In the rows, zero is written as 128.
Each path below is one point turned by a fixed rotation once a step. After each direction that follows a path, write how fast that rotation turns it, in deg/step (0 if it stays still).
Each turn is a multiple of 5 degrees from 10 to 175, or 0.
Each row of a path follows its step; steps can be skipped.

step 1: [133 135 119 124 122 130 127 123 124 128 125 121 135 119 119 121 132 138
 136 125 126 123 132 124 103 146 137 129 130 135 126 131 120 126 131 123
 124 125 122 129 131 120 134 127 128 121 123 115 130 124 130 124 133 127
 123 144]
step 2: [123 124 134 125 139 126 127 124 139 146 128 122 126 124 133 126 139 124
 133 135 120 127 132 114 136 132 124 123 123 126 133 138 115 138 131 136
 119 120 142 116 127 118 135 131 122 132 130 124 128 140 124 133 128 126
 127 130]
step 3: [127 125 142 126 132 129 128 129 117 124 120 138 124 123 125 127 128 125
 140 122 125 127 120 127 139 115 132 146 124 127 138 135 131 121 131 115
 128 125 126 132 132 130 141 140 128 126 125 134 115 138 131 125 138 120
 136 122]
step 4: [132 124 122 115 118 138 120 123 127 133 126 129 119 139 127 122 123 126
 122 136 132 121 117 135 125 132 132 129 131 134 126 125 120 122 125 121
 128 144 124 129 139 133 129 136 138 126 115 135 144 138 127 130 134 134
 115 127]
step 5: [137 122 123 122 131 122 140 130 123 134 127 125 134 124 123 129 126 124
 124 134 124 128 145 130 112 129 137 126 122 130 109 137 130 135 142 129
 117 130 116 121 119 124 132 136 126 141 128 128 129 131 128 124 123 128
 121 122]
step 6: [116 126 129 133 131 130 127 128 132 135 133 138 133 117 117 123 130 135
 120 126 133 116 134 127 130 120 125 137 137 124 124 122 133 121 125 132
 122 117 140 129 129 118 137 128 120 133 133 121 120 149 126 123 123 132
 127 142]
step 7: [119 140 127 127 125 129 134 122 128 133 118 121 117 136 129 139 134 123
 127 126 126 129 118 130 138 137 130 134 128 138 140 133 129 117 118 127
 123 125 115 127 126 132 137 134 118 128 113 120 123 133 117 119 129 132
 136 132]
step 9: [136 123 123 130 128 139 132 135 135 123 143 128 128 118 129 126 118 135
 129 119 132 110 134 130 118 135 125 140 122 125 128 140 132 138 139 132
 125 132 126 130 139 128 135 134 133 141 117 135 129 126 128 125 126 123
 135 135]
step 12: [124 133 118 129 123 134 133 134 136 132 129 127 133 125 121 136 120 128
 128 125 130 130 115 145 130 129 120 127 134 127 122 124 127 122 137 131
 117 121 130 113 140 127 128 118 126 127 121 128 153 128 132 129 134 134
 133 131]
step 13: [136 127 129 124 133 136 138 132 143 125 134 128 138 125 144 128 119 132
 130 119 122 129 136 122 128 131 133 126 137 127 130 132 129 142 124 134
 118 122 109 126 122 129 128 128 114 128 126 133 118 126 128 120 139 138
 128 126]
Speeds:
[131 128 123 125 128 129 129 129 126 128 129 133 130 128 128 131 129 126
 125 129 129 129 129 128 129 125 125 127 125 127 125 128 130 125 128 126
 128 128 127 128 127 128 128 128 129 128 129 125 129 128 129 127 127 133
 126 129] => 60

step 0: [125 136 125 133 118 126 134 130 131 126 120 126 127 124 121 120 136 139
 128 134 143 127 120 125 130 141 135 129 124 134 126 126 138 135 136 125
 131 132 133 125 130 120 130 122 123 128 129 120 138 136 133 137 135 137
 137 129]
step 2: [128 134 133 134 119 118 127 132 129 125 119 120 133 126 131 133 125 129
 125 137 127 125 120 127 135 129 131 143 133 124 119 123 124 134 132 126
 120 109 128 115 126 127 124 119 123 121 129 124 124 128 118 119 129 131
 126 119]
step 3: [126 124 131 126 126 123 123 120 129 122 117 130 117 126 123 127 114 133
 128 138 129 138 125 131 132 136 116 130 134 124 128 134 131 133 118 134
 123 121 131 122 117 133 119 133 133 136 120 124 121 124 132 120 122 135
 127 117]
step 5: [125 115 127 121 125 124 130 136 127 132 137 124 122 124 129 111 120 123
 127 131 131 132 114 121 135 133 121 134 126 126 136 133 137 130 136 124
 135 136 131 127 128 138 123 130 129 122 127 120 121 133 135 129 128 132
 137 135]
step 6: [130 133 131 126 135 114 131 139 122 130 130 122 128 122 143 131 121 131
 127 126 121 128 121 134 133 140 126 130 123 136 125 116 133 120 139 117
 132 122 127 126 123 138 123 124 128 123 124 126 126 127 115 131 136 131
 130 136]
step 7: [133 123 122 121 133 123 121 131 127 131 123 118 125 116 130 126 115 134
 138 135 133 137 122 131 133 130 121 134 121 125 123 118 136 125 130 131
 124 125 125 114 139 121 129 132 129 128 117 136 128 122 131 131 138 130
 125 119]
step 9: [122 128 127 128 115 124 128 136 121 132 118 135 122 119 124 120 128 125
 127 135 145 119 117 123 129 128 119 132 131 131 135 126 136 130 129 122
 129 126 131 124 137 118 134 120 136 129 128 132 127 128 134 128 114 122
 131 136]
step 10: [122 139 127 128 120 124 133 127 121 133 131 115 129 117 126 122 119 129
 120 125 135 129 113 120 127 127 128 124 124 138 128 119 129 134 127 123
 128 128 123 135 108 130 127 125 133 133 132 129 123 126 120 123 120 132
 130 135]
step 12: [126 129 126 127 134 134 131 119 125 134 131 121 117 144 129 127 118 129
 126 122 136 133 120 121 131 143 128 133 126 127 134 126 132 132 129 141
 119 115 127 128 127 128 129 128 128 131 113 123 131 126 122 118 129 135
 124 123]
step 13: [128 124 127 138 124 126 132 130 131 127 130 138 120 126 130 139 122 120
 127 134 133 129 138 124 127 141 123 144 127 131 139 118 139 136 126 126
 123 116 126 132 140 133 131 132 136 131 126 124 130 133 129 127 127 131
 140 133]
Speeds:
[131 132 128 131 126 129 126 128 127 127 126 125 129 125 123 129 130 127
 128 127 128 127 128 127 129 127 126 124 126 128 128 127 130 126 128 125
 128 128 130 126 131 129 128 125 127 129 128 126 129 126 130 128 128 128
 125 127] => 45
[127 127 128 129 129 129 127 129 127 127 130 125 131 130 128 128 128 129
 129 129 127 130 128 131 126 127 128 131 126 127 125 129 128 127 126 125
 128 127 125 126 126 126 126 126 128 127 124 128 127 123 126 126 129 128
 126 128] => 80

step 1: [130 129 128 135 119 132 118 125 118 116 122 141 130 128 120 134 118 132
 124 130 125 135 132 130 139 145 147 135 133 128 134 125 127 118 135 123
 128 125 119 129 128 126 125 129 120 132 125 127 125 113 125 126 129 124
 128 131]
step 2: [134 126 126 127 137 136 128 118 112 125 129 138 123 113 113 130 120 132
 128 124 121 133 140 128 132 142 137 132 127 120 121 125 125 128 124 117
 136 136 121 131 137 128 132 119 131 129 131 125 127 135 129 128 128 122
 135 133]
step 3: [136 128 130 121 124 132 124 133 125 133 137 134 128 102 122 128 117 127
 123 114 124 133 124 131 124 129 135 128 131 131 114 136 126 124 134 129
 143 130 127 128 133 131 118 125 127 132 127 122 121 132 140 124 132 128
 130 127]
step 4: [133 120 120 125 116 135 124 131 133 122 141 127 131 122 114 123 134 122
 128 127 125 125 126 127 126 133 143 129 135 132 122 140 131 126 137 137
 126 129 118 136 129 119 120 117 116 130 126 119 125 121 131 122 132 122
 136 126]
step 6: [136 119 138 127 122 130 126 135 127 130 129 140 119 130 119 141 123 131
 122 111 133 129 134 138 122 134 137 138 126 133 134 123 109 115 132 125
 130 129 131 132 133 130 122 124 130 120 126 123 124 124 122 129 131 129
 131 122]
step 7: [132 113 125 135 129 134 122 126 117 131 137 146 119 131 124 128 119 123
 120 120 129 132 132 126 125 137 128 126 131 128 125 126 128 134 137 120
 130 124 132 137 139 115 124 123 127 123 121 117 133 118 126 133 134 126
 136 123]
step 8: [130 124 133 132 120 139 116 119 122 131 138 139 132 122 123 125 116 133
 131 124 134 136 127 129 134 135 127 126 121 127 117 123 138 122 131 124
 141 128 127 125 122 113 116 127 114 136 130 125 127 128 123 136 127 133
 135 127]
step 9: [122 128 129 113 126 141 132 122 124 127 131 136 125 121 111 118 118 127
 135 122 125 128 130 135 135 138 142 126 131 131 128 123 121 117 132 138
 132 126 127 131 116 121 125 127 119 123 139 125 119 130 126 132 133 128
 136 126]
step 10: [131 115 127 116 126 151 127 128 129 122 138 132 121 120 125 122 126 124
 118 123 115 131 127 127 127 142 123 126 132 124 119 129 119 117 132 139
 129 123 129 132 138 125 137 126 131 125 131 129 124 134 126 129 125 122
 130 122]
step 11: [131 111 138 121 118 140 119 139 134 122 138 138 135 120 126 138 135 138
 121 125 132 144 121 124 129 129 129 130 134 136 120 132 123 116 129 128
 129 129 125 127 128 118 128 126 131 126 128 125 131 125 126 125 132 122
 128 129]
Speeds:
[126 127 125 126 130 128 130 128 128 130 128 130 128 130 124 128 131 129
 131 129 128 128 128 129 128 128 131 127 130 129 127 128 128 133 130 127
 126 129 124 130 127 127 129 128 130 124 130 129 132 128 127 128 129 127
 130 127] => 145

step 0: [133 131 145 130 142 119 124 132 123 134 125 129 119 137 125 129 134 122
 127 128 137 129 138 135 130 123 125 131 127 129 134 130 120 124 122 130
 135 131 126 135 133 138 137 110 132 122 132 137 131 119 131 129 120 129
 129 141]
step 2: [130 126 132 123 134 127 132 134 122 135 133 124 126 144 129 116 129 129
 127 135 125 127 138 127 124 130 120 133 135 124 128 134 127 141 118 133
 130 139 116 132 116 138 137 126 128 122 128 121 143 133 129 119 125 116
 129 133]
step 3: [137 130 127 136 122 131 136 123 134 138 126 129 129 130 120 120 124 131
 126 127 126 124 130 134 128 123 114 122 135 133 128 120 117 120 125 125
 133 128 123 137 108 134 130 129 129 136 132 123 146 134 130 126 123 125
 136 141]
step 4: [127 131 118 132 140 139 130 130 126 146 135 127 127 132 119 122 129 121
 123 133 136 134 126 131 124 127 122 129 133 135 120 127 132 117 128 134
 122 140 130 123 115 124 135 135 121 131 142 116 137 127 130 131 131 122
 130 131]
step 5: [116 129 127 135 124 135 130 122 120 139 123 128 119 130 123 130 122 126
 127 121 144 135 135 138 138 124 136 128 140 125 127 120 128 121 126 136
 123 130 130 134 123 142 133 141 131 129 140 123 130 131 126 118 123 126
 128 135]
step 6: [130 131 126 128 123 136 138 124 114 132 118 120 131 130 119 128 115 134
 135 131 139 137 122 139 130 130 116 127 130 134 115 131 136 120 133 134
 124 125 137 135 124 129 126 127 129 122 138 127 122 123 131 116 131 122
 133 121]
step 8: [132 121 139 130 120 122 133 134 121 127 129 126 132 126 119 128 121 135
 134 132 132 119 128 129 132 118 121 127 121 129 138 124 130 112 129 128
 119 124 127 132 134 121 132 121 135 125 146 127 118 129 121 122 124 119
 137 141]
step 9: [121 124 140 126 137 130 131 129 124 128 126 130 124 126 137 125 133 133
 137 136 137 120 122 122 128 123 128 125 121 138 123 135 121 126 118 124
 124 130 131 133 118 112 128 132 122 123 139 126 112 129 126 124 133 118
 127 141]
step 10: [120 115 138 132 131 118 136 133 115 122 133 130 110 136 126 130 120 137
 132 123 123 132 123 133 131 124 133 116 126 124 139 132 129 130 118 123
 125 127 123 130 115 127 134 126 121 121 129 126 123 125 128 129 128 123
 127 141]
step 13: [129 127 130 131 130 120 119 120 128 126 113 122 125 143 117 118 121 126
 120 130 142 125 124 130 124 127 129 130 134 131 137 116 127 124 111 132
 138 133 123 126 129 128 137 121 131 117 133 133 135 134 135 125 125 130
 130 134]
Speeds:
[128 128 128 130 126 130 126 124 128 128 126 127 130 124 129 128 127 129
 129 129 131 131 125 127 128 126 128 127 131 127 129 129 131 127 129 128
 126 130 130 128 131 130 131 126 127 130 130 128 127 129 127 128 126 128
 126 124] => 40
[129 129 128 126 126 127 129 127 126 131 128 130 129 126 126 129 127 131
 125 125 128 129 130 125 128 128 131 129 126 132 127 128 130 129 131 131
 126 128 129 129 129 127 126 131 128 128 130 132 125 128 129 128 127 126
 130 128] => 35
[128 128 128 127 127 129 128 128 131 129 129 126 128 130 127 128 127 125
 130 130 128 128 132 128 127 127 128 127 131 128 126 130 129 126 127 129
 127 128 128 127 127 131 122 128 124 129 128 129 129 128 125 127 125 128
 132 128] => 25
